Here are some numbered points:
array([ 0.0,  0.9, -0.7,  0.4,  1.1,  0.4,  0.8, -0.2,  1.9,  0.0,  0.1, -0.4,
        0.8, -1.4,  0.8,  0.8,  1.4, -1.5,  0.1]) 0
array([ 0.1, -0.2, -0.1,  1.9,  0.1,  0.7, -0.9,  0.1,  0.8,  0.1,  1.5,  0.4,
        1.1,  0.3,  0.1, -0.3,  1.8,  0.1,  0.9]) 1
array([ 0.0,  0.8, -0.7,  0.4,  1.1,  0.4,  0.7, -0.1,  1.9,  0.0,  0.2, -0.3,
        0.8, -1.4,  0.8,  0.8,  1.5, -1.4,  0.1]) 2
array([ 0.0,  0.8, -0.7,  0.4,  1.1,  0.5,  0.7, -0.2,  1.9,  0.0,  0.2, -0.3,
        0.8, -1.4,  0.8,  0.7,  1.5, -1.5,  0.1]) 3
array([-0.1,  0.8, -0.7,  0.4,  1.1,  0.4,  0.7, -0.2,  1.9,  0.0,  0.2, -0.4,
        0.8, -1.4,  0.8,  0.8,  1.5, -1.5,  0.1]) 4
array([-0.1,  0.9, -0.7,  0.3,  1.1,  0.4,  0.7, -0.2,  1.9,  0.0,  0.2, -0.3,
        0.9, -1.4,  0.8,  0.8,  1.5, -1.5,  0.1]) 5
array([-0.1,  0.9, -0.7,  0.3,  1.1,  0.5,  0.7, -0.2,  1.9,  0.0,  0.2, -0.3,
        0.8, -1.4, -0.2,  0.7,  1.4, -1.5,  0.1]) 6
array([ 0.0,  0.8, -0.7,  0.4,  1.0,  0.4,  0.7, -0.2,  1.9,  0.0,  0.2, -0.4,
        0.8, -1.4,  0.8,  0.8,  1.4, -1.4,  0.2]) 7
array([ 0.0,  0.8, -0.7,  0.3,  1.1,  0.4,  0.7, -0.2,  1.9,  0.0,  0.2, -0.4,
        0.8, -1.4,  0.8,  0.8,  1.4, -1.4,  0.1]) 8
array([ 0.1, -0.1, -0.1,  1.8,  0.1,  0.7, -0.9,  0.1,  0.9,  0.0,  1.5,  0.4,
        1.0,  0.3,  0.1, -0.3,  1.9,  0.1,  0.9]) 9
array([ 0.1, -0.2, -0.1,  1.9,  0.1,  0.7, -0.9,  0.2,  1.0,  0.1,  1.5,  0.5,
        1.1,  0.3,  0.1, -0.3,  1.8,  0.1,  0.9]) 10
array([-0.1,  0.1,  0.8,  0.8, -1.2,  0.1, -1.3, -0.1,  0.1,  0.6, -0.4, -0.2,
       -0.8, -0.4,  0.9,  0.7,  0.0, -0.4, -0.5]) 11
array([ 0.1, -0.1, -0.1,  1.8,  0.1,  0.6, -0.9,  0.2,  0.9,  0.0,  1.5,  0.5,
        1.1,  0.3,  0.1, -0.3,  1.9,  0.2,  0.9]) 12
array([ 0.1, -0.2, -0.1,  1.9,  0.1,  0.6, -0.9,  0.1,  0.9,  0.1,  1.5,  0.4,
        1.1,  0.3,  0.1, -0.3,  1.9,  0.2,  0.9]) 13
array([ 0.0, -0.1, -0.1,  1.8,  0.2,  0.7, -0.9,  0.1,  0.9,  0.0,  1.6,  0.4,
        1.1,  0.3,  0.1, -0.3,  1.9,  0.1,  0.9]) 14
array([ 1.9,  0.1,  0.7, -1.0, -1.6, -0.2, -2.6,  0.6, -0.7, -0.1, -0.7,  0.9,
       -2.6,  0.3,  0.4,  0.7, -2.7,  0.7, -0.5]) 15
array([ 1.5, -1.6, -1.5, -0.8, -0.5,  1.8,  0.4, -0.9, -2.3, -0.6,  0.5, -0.4,
       -0.1,  0.3, -1.6, -0.5,  0.8,  0.1,  0.1]) 16
array([ 1.5, -1.6, -1.5, -0.7, -0.6,  1.8,  0.4, -0.9, -2.1, -0.6,  0.4, -0.5,
       -0.1,  0.3, -1.6, -0.5,  0.7,  0.1,  0.0]) 17
array([-2.6, -0.2, -1.3,  1.9, -0.1,  1.3, -0.2, -1.3,  1.0,  1.0, -0.2,  0.1,
        0.3,  0.1,  1.5, -1.2,  1.1, -2.5,  0.1]) 18
array([-2.6, -0.2, -1.3,  1.9, -0.1,  1.1, -0.2, -1.3,  1.1,  1.0,  0.0,  0.0,
        0.3,  0.1,  1.4, -1.2,  1.1, -2.6,  0.0]) 19
array([ 0.1, -0.1, -0.2,  1.9,  0.1,  0.7, -0.9,  0.1,  0.9,  0.1,  1.6,  0.4,
        1.1,  0.3,  0.1, -0.3,  1.4,  0.2,  0.9]) 20
array([-0.6, -0.2, -1.4,  0.2, -0.5,  0.9, -1.5, -0.5,  0.4,  0.4, -0.5,  1.0,
       -1.7,  0.7,  1.1, -1.2, -1.6, -1.5,  0.0]) 21
array([ 2.1,  0.2,  0.9, -1.6, -1.8, -2.5, -0.7,  1.6, -1.5,  1.3, -1.4, -0.3,
       -0.4,  0.6, -1.2,  0.1, -1.2,  1.4, -1.1]) 22
array([-0.1,  0.3,  1.6, -1.6, -0.1, -1.7,  0.4,  1.6, -1.8,  0.5, -0.7,  0.8,
       -0.4,  0.3,  0.1,  1.2, -0.7,  2.6, -1.4]) 23
array([-0.4,  0.4,  1.5, -0.6,  1.1, -1.5, -0.1, -0.2, -1.0, -1.0, -2.1,  1.3,
       -0.8,  1.3, -0.7, -1.0, -0.6,  0.7,  1.5]) 24
array([-0.3,  1.2,  2.2, -1.9,  1.3, -1.9,  1.9,  0.7, -1.0, -1.5, -0.8,  2.0,
        0.0,  1.9, -1.3,  0.5, -0.9,  2.8, -1.0]) 25
array([-0.4,  0.4,  1.5, -0.6,  1.1, -1.5, -0.1, -0.2, -1.1, -1.0, -2.1,  1.3,
       -0.6,  1.4, -0.7, -1.0, -0.6,  0.6,  1.5]) 26
array([-0.2,  1.2,  2.2, -2.0,  1.3, -1.9,  1.9,  0.8, -1.0, -1.4, -0.9,  2.0,
       -0.1,  1.8, -1.4,  0.4, -0.9,  2.8, -1.0]) 27
array([-0.3,  1.2,  2.2, -2.0,  1.3, -1.9,  1.8,  0.7, -1.0, -1.5, -0.8,  2.0,
        0.0,  1.9, -1.4,  0.4, -0.9,  2.9, -1.0]) 28
array([ 1.9,  0.1,  0.7, -0.9, -1.6, -0.2, -2.6,  0.6, -0.6, -0.1, -0.7,  0.8,
       -2.7,  0.3,  0.5,  0.6, -2.6,  0.7, -0.5]) 29
array([-0.2,  0.1,  0.8,  0.8, -1.2,  0.0, -1.3, -0.1,  0.0,  0.6, -0.3, -0.2,
       -0.8, -0.4,  0.8,  0.8, -0.1, -0.3, -0.5]) 30
array([-0.1,  0.3,  1.6, -1.6, -0.1, -1.6,  0.4,  1.6, -1.8,  0.5, -0.7,  0.9,
       -0.4,  0.3,  0.1,  1.2, -0.8,  2.5, -1.5]) 31
array([ 2.0,  0.1,  0.9, -1.5, -1.8, -2.5, -0.6,  1.6, -1.6,  1.3, -1.5, -0.3,
       -0.5,  0.6, -1.1,  0.2, -1.2,  1.4, -1.1]) 32
array([ 2.0,  0.2,  0.9, -1.5, -1.7, -2.4, -0.6,  1.6, -1.5,  1.3, -1.4, -0.3,
       -0.5,  0.6, -1.1,  0.2, -1.2,  1.4, -1.2]) 33
array([ 0.0, -0.4,  1.0, -0.3, -1.3, -0.4, -0.7,  0.7,  0.0,  0.4,  0.3, -1.7,
       -0.3, -1.2,  0.1,  0.8, -1.6,  0.8, -0.5]) 34
array([ 2.0,  0.2,  0.9, -1.5, -1.7, -2.5, -0.7,  1.7, -1.5,  1.3, -1.4, -0.2,
       -0.5,  0.7, -1.1,  0.2, -1.2,  1.3, -1.1]) 35
array([ 0.4, -1.5, -1.7,  1.1,  0.1,  0.1,  1.3, -0.4,  0.8, -0.1,  1.6, -2.1,
        0.5, -0.9, -0.2,  0.1, -0.7,  0.1,  1.6]) 36
array([ 2.0, -0.6, -1.8, -0.7,  0.5, -0.9,  0.4, -0.1, -0.9,  0.8,  0.4, -0.3,
        0.4, -0.3,  0.1, -1.4,  0.1,  0.8,  1.7]) 37
array([-2.6, -0.2, -1.3,  1.9, -0.1,  1.1, -0.2, -1.3,  1.0,  1.0, -0.1,  0.0,
        0.2,  0.1,  1.5, -1.2,  1.1, -2.6,  0.0]) 38
array([-2.6, -0.2, -1.4,  2.0, -0.1,  1.2, -0.2, -1.3,  1.0,  1.0, -0.1,  0.0,
        0.2,  0.1,  1.5, -1.2,  1.0, -2.5,  0.0]) 39
array([-1.4, -0.8, -1.0, -1.0, -0.9,  2.4, -0.5, -0.9, -2.1,  0.4, -0.6,  0.1,
        0.1,  0.4, -0.6, -1.6,  0.9, -1.5, -1.5]) 40
New points follow, each followed by the numbers of its two nearest points above by angle, seen from the average point of the numbered points, nearest first.
array([-1.4, -0.8, -1.1, -0.9, -1.0,  2.4, -0.5, -0.9, -2.1,  0.5, -0.6,  0.1,
        0.1,  0.4, -0.6, -1.7,  1.0, -1.5, -1.5]) 40 17
array([ 0.4, -1.5, -1.6,  1.1,  0.2,  0.1,  1.3, -0.4,  0.8, -0.1,  1.5, -2.1,
        0.5, -0.8, -0.2,  0.0, -0.7,  0.1,  1.6]) 36 37
array([ 0.0, -0.4,  0.9, -0.3, -1.3, -0.4, -0.7,  0.7,  0.0,  0.5,  0.3, -1.8,
       -0.3, -1.3,  0.2,  0.8, -1.6,  0.8, -0.5]) 34 30
array([ 0.0, -0.4,  1.0, -0.3, -1.3, -0.4, -0.7,  0.7,  0.1,  0.5,  0.3, -1.7,
       -0.4, -1.2,  0.1,  0.9, -1.6,  0.7, -0.5]) 34 30
array([ 0.2, -1.5, -1.7,  1.1,  1.1, -0.7,  0.4, -0.5, -1.1,  0.4, -0.6, -0.2,
       -0.3,  0.2,  0.4, -1.0,  0.3, -0.3,  3.2]) 37 36
array([ 1.8, -0.7,  0.9, -2.3, -0.5,  2.1, -1.3,  0.2, -4.8, -1.7,  0.6, -0.4,
        1.9,  0.8, -1.6, -0.1, -0.9, -0.6, -1.5]) 16 17
array([ 0.4, -1.4, -1.6,  1.1,  0.2,  0.1,  1.3, -0.4,  0.8, -0.1,  1.5, -2.1,
        0.5, -0.9, -0.2,  0.0, -0.6,  0.1,  1.6]) 36 37
array([ 0.0, -0.4,  1.0, -0.3, -1.3, -0.4, -0.7,  0.7,  0.0,  0.4,  0.3, -1.7,
       -0.3, -1.3,  0.2,  0.8, -1.6,  0.8, -0.5]) 34 30
array([ 1.8, -0.7,  0.9, -2.3, -0.6,  2.2, -1.3,  0.2, -4.9, -1.8,  0.6, -0.3,
        1.9,  0.8, -1.6, -0.1, -0.8, -0.6, -1.5]) 16 17
array([ 0.0,  0.8, -0.7,  0.4,  0.6,  0.4,  0.8, -0.1,  1.9,  0.0,  0.2, -0.3,
        0.8, -1.4, -0.1,  0.8,  1.5, -1.5,  0.1]) 6 7
array([ 0.4, -1.5, -1.6,  1.1,  0.2,  0.2,  1.4, -0.4,  0.8, -0.1,  1.6, -2.1,
        0.5, -0.8, -0.2,  0.0, -0.7,  0.1,  1.6]) 36 37
array([ 1.9,  0.1,  0.7, -1.0, -1.5, -0.2, -2.6,  0.6, -0.7,  0.0, -0.8,  0.9,
       -2.6,  0.3,  0.4,  0.7, -2.7,  0.7, -0.5]) 15 29
array([-0.1, -0.4,  1.0, -0.4, -1.3, -0.4, -0.7,  0.7,  0.0,  0.5,  0.3, -1.8,
       -0.3, -1.3,  0.1,  0.8, -1.6,  0.7, -0.5]) 34 30
array([ 0.1, -0.1, -0.1,  1.8,  0.1,  0.7, -0.9,  0.2,  0.9,  0.0,  1.5,  0.4,
        1.0,  0.3,  0.1, -0.3,  1.9,  0.1,  0.9]) 9 12
array([ 0.4, -1.5, -1.6,  1.1,  0.1,  0.1,  1.3, -0.4,  0.9,  0.0,  1.5, -2.1,
        0.5, -0.9, -0.2,  0.0, -0.7,  0.1,  1.6]) 36 37
array([ 0.4, -1.4, -1.6,  1.1,  0.1,  0.1,  1.4, -0.5,  0.9, -0.1,  1.6, -2.1,
        0.5, -0.9, -0.2,  0.0, -0.6,  0.2,  1.6]) 36 37
array([ 1.9, -0.5, -1.8, -0.8,  0.5, -0.8,  0.4, -0.2, -0.9,  0.8,  0.3, -0.3,
        0.4, -0.2,  0.2, -1.4,  0.1,  0.4,  1.7]) 37 16
array([-1.4, -0.8, -1.0, -1.1, -0.9,  2.4, -0.4, -0.9, -2.0,  0.5, -0.6,  0.1,
        0.1,  0.4, -0.6, -1.6,  1.0, -1.5, -1.5]) 40 17
array([ 0.0, -0.3,  1.0, -0.3, -1.3, -0.4, -0.7,  0.6,  0.0,  0.5,  0.4, -1.7,
       -0.3, -1.3,  0.1,  0.8, -1.6,  0.7, -0.5]) 34 30
array([ 0.2, -1.6, -1.7,  1.2,  1.1, -0.6,  0.4, -0.6, -1.0,  0.5, -0.7, -0.2,
       -0.3,  0.2,  0.3, -1.1,  0.4, -0.3,  3.2]) 37 36
array([ 0.3, -1.4, -1.6,  1.1,  0.2,  0.2,  1.3, -0.4,  0.8, -0.1,  1.6, -2.1,
        0.5, -0.8, -0.2,  0.0, -0.6,  0.1,  1.6]) 36 37
array([-1.4, -0.8, -1.0, -1.0, -1.0,  2.4, -0.4, -0.9, -2.1,  0.4, -0.5,  0.1,
        0.1,  0.4, -0.6, -1.6,  1.0, -1.6, -1.5]) 40 17
array([ 0.4, -1.5, -1.7,  1.1,  0.2,  0.1,  1.4, -0.4,  0.9, -0.1,  1.5, -2.1,
        0.5, -0.9, -0.2,  0.0, -0.6,  0.1,  1.6]) 36 37
array([-1.4, -0.8, -1.0, -1.0, -0.9,  2.4, -0.5, -0.9, -2.0,  0.5, -0.5,  0.1,
        0.1,  0.4, -0.6, -1.7,  1.0, -1.5, -1.5]) 40 17
array([ 0.2, -1.5, -1.7,  1.2,  1.1, -0.7,  0.4, -0.5, -1.1,  0.4, -0.7, -0.2,
       -0.3,  0.2,  0.4, -1.0,  0.3, -0.3,  3.2]) 37 36
array([ 0.4, -1.5, -1.6,  1.1,  0.1,  0.2,  1.4, -0.4,  0.8, -0.1,  1.5, -2.1,
        0.5, -0.9, -0.2,  0.0, -0.6,  0.0,  1.6]) 36 37
array([-0.1,  0.1,  0.9,  0.7, -1.2,  0.0, -1.3, -0.1,  0.1,  0.6, -0.4, -0.2,
       -0.8, -0.4,  0.9,  0.7,  0.0, -0.4, -0.4]) 11 30
